How far apart are the two rows of each pair, measured in a hidden way? 0 means very close, and 20 very far. Two or three weighted sums of its numbers give each row a place; it is the straight-line distance between the places.
array([0., 14., 2., -20., 20., 19., -13., -11., -17., -19., -26., 9.])
array([22., -2., 3., 19., 3., 0., 13., 17., 19., 2., 5., 19.]) 7
array([-3., 3., 19., 18., -20., 20., 10., 11., 11., -11., 7., 35.])
array([-20., 46., -26., -43., 40., 21., -20., 6., -51., 10., -23., -7.]) 13
array([4., -10., 3., -6., -22., 14., -1., 0., 22., 7., 2., -9.])
array([-7., -3., -3., 6., -7., -18., 8., 7., 25., -12., 11., 0.]) 7
array([33., -24., -16., 32., -23., -14., 28., 3., 32., -4., 20., -24.])
array([10., -21., -15., 0., -21., 3., 18., 2., 9., 16., 20., -6.]) 6
array([-16., 10., 12., -20., 21., 2., -38., -19., -29., 3., -17., 3.])
array([5., -3., 19., -4., -23., 4., 12., 13., 10., 9., 13., 11.]) 7
array([3., 17., 5., 9., -16., 12., 6., -1., 15., -6., 11., 8.])
array([-30., 9., 12., -13., 7., 29., 10., 8., -12., 1., -5., 13.]) 5
array([-1., 21., 20., 6., 11., -1., 34., 4., 2., 18., 5., 13.])
array([23., 0., 14., 2., -17., 22., 33., 21., 23., 56., -5., 11.]) 6
array([5., 9., 8., -22., 14., -1., -15., 18., -2., 32., -11., 5.])
array([24., 22., -18., 0., 15., 5., 7., -24., 18., -11., -4., -1.]) 11
array([-6., -11., 7., 8., -9., 10., 10., 4., 18., -12., 0., 44.])
array([-14., -7., -33., 41., -9., -18., 23., -12., 28., -47., 19., -30.]) 13
array([-13., 54., -9., -43., 37., 27., -10., 31., -55., -9., -20., 16.])
array([-28., 15., 21., -13., 5., -5., 10., -21., -15., 19., -16., 6.]) 16
array([3., -11., 10., -21., -17., 1., 7., -15., 8., 13., 16., 21.])
array([13., -7., -14., 11., -22., -2., 10., -10., 18., 10., 1., -12.]) 13
array([8., -2., 24., -6., 4., 14., -18., 4., -5., -6., -2., 18.])
array([-9., -33., 4., 34., -24., 12., 21., 0., 24., -8., 9., 12.]) 5
array([9., 26., 23., 36., -22., -27., 26., 7., 31., 18., 37., 14.])
array([10., 25., 28., 1., 10., -6., 9., -7., -8., 20., 15., 22.]) 3
array([-39., -22., -24., 58., -8., -45., 2., -19., 21., -27., -1., -27.])
array([-7., 36., 25., -32., 49., -37., -59., 6., -53., 12., -24., 41.]) 18
array([22., -14., 27., -3., 1., 23., 5., 0., -1., 8., 4., -13.])
array([2., 2., 7., 22., -3., 6., 2., -19., 12., -8., 23., -14.]) 4
array([1., 5., 8., -23., -6., -8., 7., 1., 6., 15., 25., -3.])
array([-1., 25., -25., -28., -9., 12., -7., 14., -8., 17., 6., 4.]) 12
array([-19., -17., -10., -1., -10., 27., 30., 20., 0., 19., -9., 26.])
array([-30., 15., 1., -19., 18., 13., -11., 12., -34., 6., -43., 35.]) 4
array([-3., 21., -12., -23., 47., 6., -65., -8., -57., -5., -56., 27.])
array([-20., -13., 25., -14., -12., 6., 16., 15., 9., 2., 20., 10.]) 4
array([-26., -2., 16., -24., 11., 22., -14., -22., -27., -15., -22., 9.])
array([-1., -13., -22., 8., -3., 1., 19., 7., 29., -8., 13., 18.]) 7
array([-20., 14., 21., -20., 10., 5., 5., -11., 0., 13., -6., 32.])
array([24., 5., 22., 0., 9., -4., 7., -22., 27., -2., -13., -25.]) 7
array([9., -40., -61., 59., 6., -57., 20., 7., 4., -55., 15., -59.])
array([-26., 1., 5., 9., -9., 2., 11., 21., -7., 5., 2., 29.]) 11
array([5., -12., -9., -19., -2., 3., -11., 13., -1., 11., -2., 4.])
array([11., 6., 6., -29., 50., 10., -56., 16., -46., -15., -51., 0.]) 5
array([-19., 19., 7., -38., 44., 21., -51., -12., -45., 0., -43., 14.])
array([-15., 8., 16., -21., -7., -9., -10., 1., -8., 13., -14., 21.]) 4
array([1., -3., -8., -12., -13., -14., -16., -6., 19., -10., 24., -16.])
array([-1., -4., 4., -11., -1., 18., 3., 32., 5., 10., 7., 4.]) 7
array([14., -7., 4., 27., -39., -9., 19., 14., 18., -1., 22., 11.])
array([9., -4., 37., -24., 13., -45., -13., 3., -14., 18., -13., -14.]) 19
array([6., -18., -26., 18., -18., -8., 22., 22., 28., -16., 27., -24.])
array([-20., 21., 8., -21., 15., -4., -20., 19., -21., 0., -22., 22.]) 9
array([-36., 10., -9., -5., 8., 42., 17., 0., -2., -19., 4., 12.])
array([-12., -18., -34., 7., -18., -10., 32., -1., 18., -14., -5., -49.]) 7
array([6., 14., 22., -24., 22., 4., -22., 3., -35., 7., -28., 16.])
array([27., 5., 10., 21., -8., 7., 16., -4., 18., -11., 18., 14.]) 5
array([-1., -14., 9., -27., 10., 3., -33., -13., -13., 6., -22., 25.])
array([44., -8., -5., 4., -24., 9., 4., 4., 31., 32., -3., -16.]) 13
array([-16., 18., -6., -21., 28., 14., -9., -21., -34., 10., -19., 8.])
array([3., 7., -8., -5., -15., -4., 17., -6., 6., 9., 19., 8.]) 3
array([-11., 9., 9., -12., 20., 4., -19., -21., -13., 0., 0., -9.])
array([11., -1., 12., -5., -23., 16., 16., 7., 14., 14., 13., -9.]) 11
array([9., -6., 31., -23., -9., -10., 13., -14., 6., -1., 7., -3.])
array([-5., 54., -1., -51., 11., 18., -31., 7., -42., -2., -28., 5.]) 17
array([14., 5., 14., -18., -4., 17., -11., 9., -5., -11., -5., 9.])
array([-23., -10., -3., 20., -17., -11., 0., -26., 14., -10., 6., 0.]) 7
array([-6., 42., 7., -13., 18., 32., -18., -7., -9., 30., -30., 19.])
array([8., 7., 11., -22., 1., -3., -24., 3., -18., -10., -21., 2.]) 4
array([-1., -34., 3., -7., -21., 0., 14., -10., 15., 6., 5., -17.])
array([45., 14., -15., -8., -17., -17., 19., 18., 4., 55., -23., -16.]) 8
array([1., -25., 11., -1., -21., -5., 1., 17., 16., -5., 10., 9.])
array([-22., -4., 15., -1., -17., 4., 40., 18., 23., 3., 10., 3.]) 4
array([14., -16., 2., 21., -14., 18., 22., 15., 28., -2., 10., -14.])
array([26., 18., -24., 5., 2., 15., 31., 7., -3., 18., -30., 29.]) 7
array([-1., -8., -8., 4., -3., 30., -8., -3., 8., -2., 8., -11.])
array([-17., -4., 34., 10., -9., 12., 15., -7., 20., -41., 2., 0.]) 11
array([16., -4., 10., -2., -3., 7., 17., -2., 9., 1., 10., 14.])
array([7., -15., -4., -10., -10., 13., 30., 1., -1., -12., 10., 1.]) 9
array([10., -1., 33., 8., -22., 10., -8., 8., 11., 20., 18., -2.])
array([0., -14., 8., -2., -18., 6., 11., 28., 17., -4., 29., -18.]) 5
array([10., 7., 9., 14., -14., 2., 26., -7., 12., 3., 9., -10.])
array([-21., 17., -2., -29., 49., 26., -44., 4., -56., -29., -27., 21.]) 4
array([-3., -11., -15., -9., -12., 2., -20., -6., 2., 20., 13., -4.])
array([-23., 31., -6., -31., 41., -4., -49., -15., -39., 7., -26., 21.]) 8
array([6., 10., 37., -16., 26., 9., -25., -13., -10., -10., -17., -20.])
array([-24., 25., 0., -15., 26., 14., -49., -26., -30., 12., -32., 7.]) 3
array([-10., 17., -3., -2., 4., 3., 1., 13., 16., 3., 20., -5.])
array([10., 10., 9., -3., -27., 24., 4., -23., 23., 22., -13., 10.]) 8
array([-14., 1., 14., -6., -16., -8., -5., 21., 12., -1., -13., -8.])
array([0., -9., -43., 28., -11., -22., 46., -8., 17., -24., 11., -14.]) 5
array([6., -5., 30., -3., 1., 12., 22., 18., 18., 3., -4., 9.])
array([7., -3., 27., -4., -8., 6., 31., -10., 16., 1., 15., 4.]) 2
array([12., 29., 17., -20., 43., -20., -52., 13., -45., 1., -26., 25.])
array([-8., -9., -6., 6., -14., 10., -2., -22., 7., 25., 14., -18.]) 11
array([-1., -11., 4., -11., -7., 7., -8., -3., -10., 12., -1., 10.])
array([-7., 32., -21., -23., 37., 0., -50., -12., -31., -2., -42., 16.]) 3
array([0., -14., 43., -1., -5., 5., -17., -17., 7., 13., 3., -4.])
array([-20., 30., 28., -42., 39., 2., -65., -8., -56., 2., -31., 17.]) 2
array([17., -24., -4., 18., -15., 4., 11., -12., 14., -26., 18., 3.])
array([12., -10., 2., 20., -24., -7., 16., -1., 20., 6., 10., -25.]) 5
array([9., -4., -7., 37., -16., 11., 2., -11., 24., 2., 16., -18.])
array([-4., -21., -4., 4., -18., 3., 24., -5., 20., -9., 21., -11.]) 3
array([-5., -5., -44., 51., -17., -23., 25., -1., 38., -23., 11., -6.])
array([14., -17., 10., -12., -17., 3., -3., 0., 1., 14., 10., -9.]) 8
array([11., -2., 9., -26., 12., 5., -1., -25., -9., 6., -4., 7.])
array([0., -10., 12., -25., -16., 12., 14., -1., 16., 2., 5., 20.]) 3
array([-3., -13., -31., 11., -19., -13., 28., 5., 21., -21., 28., -17.])
array([-11., -3., -23., 18., -16., -9., 7., -11., 26., -4., 16., 1.]) 8
array([-38., 39., -18., -24., 59., 6., -76., -14., -69., 7., -65., 18.])
array([13., 14., 9., 3., -10., 10., 14., -3., 9., -3., -3., 18.]) 11
array([-18., 14., 17., -15., 28., 31., -33., -12., -41., -2., -26., 21.])
array([9., -5., 19., -23., 9., 7., -7., 5., -22., 5., -8., 48.]) 9
array([1., 12., 6., -11., 3., 8., 6., 6., 5., 11., 10., -4.])
array([-8., 1., 25., -8., -12., 13., 29., 2., 7., 24., 7., -2.]) 2
array([19., 17., -25., 44., -7., -11., 11., 2., 19., -14., 17., 14.])
array([-13., 21., 3., -17., 39., 18., -25., -33., -33., 17., -24., 9.]) 13
array([8., -14., -7., -9., 0., 6., 6., -14., -2., -7., 2., 5.])
array([-4., -8., -20., 27., -7., -3., 13., 12., 22., -19., 15., -9.]) 5
array([20., 20., 24., -6., 11., 23., -19., -21., -31., 17., -26., 29.])
array([-3., 38., 30., -19., 34., -24., -32., -5., -34., 19., -32., 23.]) 12
array([-69., -36., -73., 44., 61., -75., -78., -28., -48., -46., -98., 13.])
array([21., -24., -16., -10., -3., 14., -1., 3., 2., 18., -13., 12.]) 8
array([9., -25., -29., 52., -7., -40., 22., -4., 17., -32., 23., -37.])
array([-8., 2., 4., 6., -13., -5., 17., 9., 17., 1., 15., -2.]) 5
array([-4., -6., -21., 41., -9., -23., 25., 19., 19., -27., 15., -38.])
array([-2., 7., -3., -10., 17., 17., -36., -4., -15., -4., -6., 6.]) 13
array([60., -2., -12., -2., -18., -5., 28., 12., 21., 44., 0., -33.])
array([5., -5., -17., -7., -3., -3., -13., -19., 12., 2., 13., -1.]) 13
array([6., -4., 16., -18., -10., 13., -21., -7., -5., -3., -4., 1.])
array([-2., 30., 16., 10., -26., -8., 17., -26., 21., -3., 14., 1.]) 7
array([-10., 7., 7., -32., 0., 12., -4., -13., -32., -3., -8., 2.])
array([-12., 6., 18., 6., -23., 4., 19., 0., 16., 9., 9., 8.]) 5
array([-8., 4., 6., -34., -7., 7., 4., 8., -13., 15., -5., 12.])
array([-15., -48., -29., 45., 2., -40., 40., 10., 10., -33., -8., -57.]) 11
array([4., -22., 15., 2., -12., 11., 3., 3., 10., 6., -4., 7.])
array([0., 16., -3., -15., 7., 8., -14., -5., -9., 21., -7., 37.]) 7
array([-14., -6., 15., -25., 16., 3., -28., -5., -23., -10., -11., 5.])
array([-52., -13., -57., 43., 71., -78., -56., -36., -59., -46., -75., 27.]) 9
array([-6., -27., 9., 16., -20., 5., 18., 14., 21., 12., 28., -11.])
array([-14., 18., -27., -20., 24., 20., -23., -21., -34., -2., -29., -3.]) 8
array([-11., -9., 21., 3., -12., 13., 19., -1., 20., -4., 18., 6.])
array([12., 20., 31., -7., 2., -20., -5., 18., -4., 15., 2., 16.]) 4
array([-26., -12., 20., -5., -14., 28., 8., 6., 1., 15., 17., 6.])
array([10., -9., -16., -35., -8., -9., 1., 18., -3., 38., 10., -11.]) 6
array([10., -16., -39., 13., -23., -5., 14., -2., 12., -11., 6., -9.])
array([9., 52., 3., -21., -9., 1., -10., 1., -16., 0., -5., 12.]) 6
array([13., -3., 17., -12., -10., -3., -5., 3., 11., 5., -10., -10.])
array([26., -15., 31., -2., -16., -28., 17., 14., 22., 14., 33., -1.]) 11
array([-4., 13., 14., -5., -9., 7., 7., 1., 4., 33., 18., 6.])
array([-12., -3., 12., 11., -4., -1., 24., 13., 11., -11., -4., 9.]) 9
array([21., -2., -1., -35., 17., -6., 0., -24., -22., -10., -24., -19.])
array([-3., -3., 3., -8., -14., 2., -9., 1., -1., -11., 10., -18.]) 4
array([-67., -45., -97., 94., 82., -102., 3., -39., -32., -45., -72., -39.])
array([-10., 12., -7., -24., 10., 17., -7., 14., -25., -8., -14., 38.]) 10
array([-24., 7., 6., -12., -5., -2., 11., -2., -13., 11., -24., 17.])
array([12., -15., 0., -4., -3., 11., 13., -8., 16., 17., 15., -15.]) 8
array([17., -14., 1., -5., -13., 9., 19., 2., 20., 9., 4., 2.])
array([23., -11., 18., -17., 1., 7., -20., -13., -6., 10., -2., 7.]) 6
